[148,  65,  12,  87]
Which number is the entry just left of the smallest entry?
Answer: 65
Which number is the entry just left of 65?
Answer: 148

Questions about the grid below. Rows and columns are numbered from 1.
1) Give the entry at row 1, column 2.
2) Give the entry in row 1 and column 1.
3) Give the entry just right of the largest entry.
4) Give the top-right entry.
5) Give the top entry of the column that holds the largest entry.
6) Give the entry directly below the largest entry.
7) Give the maximum.
8) Give the entry at row 2, column 2.
[[118 102  90 107  87  98  78 117 128  93  92 104 123]
 [122 109 111 137 133  70  70 101  98  68  52 106  99]
 [119 116  97 110  80 101  71 123 123  99  93  99 113]
 [123 117  28  83  73  56 123 133  94 109 148  76  84]
 [123 107  84  85  59 101 107  83  92 109 134  98 116]
 [123 118  22  90  74  57 111 129  90 110 144  69  84]
 [119 116  96 111  78 101  72 123 123  99  91 100 112]
 [123 118 118 109  85  98  97  96  91 114 109  85  65]
 [127  81  52 132 109  88  37  86  58  90  67  46  54]
 [123 106  97  82  80 110 132 119  90 114 134 120 121]
 [123 104  99  82  80 108 131 119  89 113 133 121 121]
 [118 105  91 107  86 101  77 118 128  95  91 104 122]
 [123  94 111 104 103  95 120  74  87 107 110  94  74]
 [123  50 146  65 130  76 133  86  91  46  56 103  44]
 [119  81  85 103 103  98  99  99 123  89  95 110 128]
 [121 126 110 112  74 102  74 120 111 109  98  91  89]]
1) 102
2) 118
3) 76
4) 123
5) 92
6) 134
7) 148
8) 109

[ 91,  93,  82, 168,  76, 113, 101, 115,  82, 111,  71,  91,  81,  97, 113]
Find the entry just right of 97.
113
Find the entry just left of 97.
81
Find the entry just left of 168.
82
The entry at the centre: 115

Read these off the array that follows. Rows and columns are numbered from 1.
1) Find the entry directly below 113.
2) Find the top entry of the column that holds the largest entry.
3) Find the entry at row 3, column 1.
4) Find the entry directly above the largest entry.
5) Find the entry at row 1, column 2.
6) Find the entry in the top-right corner.
7) Find the entry just right of the largest entry.
8) Find the entry directly below the largest entry.
array([[ 85, 101,  93, 101, 114, 121,  57],
       [112, 121,  57,  82, 109, 122, 110],
       [116,  15, 101,  93, 101, 114, 121],
       [ 23,  57,  82, 109, 122, 110,  85],
       [ 84,  85,  80,  96,  70, 128,  89],
       [ 64, 101, 114, 121,  57,  82, 109],
       [ 90, 114, 121,  57,  82, 109, 122],
       [111, 109, 122, 110,  85,  80,  96],
       [126,  93, 101, 114, 121,  57,  82],
       [168, 110,  85,  80,  96,  70, 128],
       [101,  64,  15, 101,  93, 101, 114],
       [113, 122, 110,  85,  80,  96,  70],
       [ 93,  82, 109, 122, 110,  85,  80]])
1) 93
2) 85
3) 116
4) 126
5) 101
6) 57
7) 110
8) 101
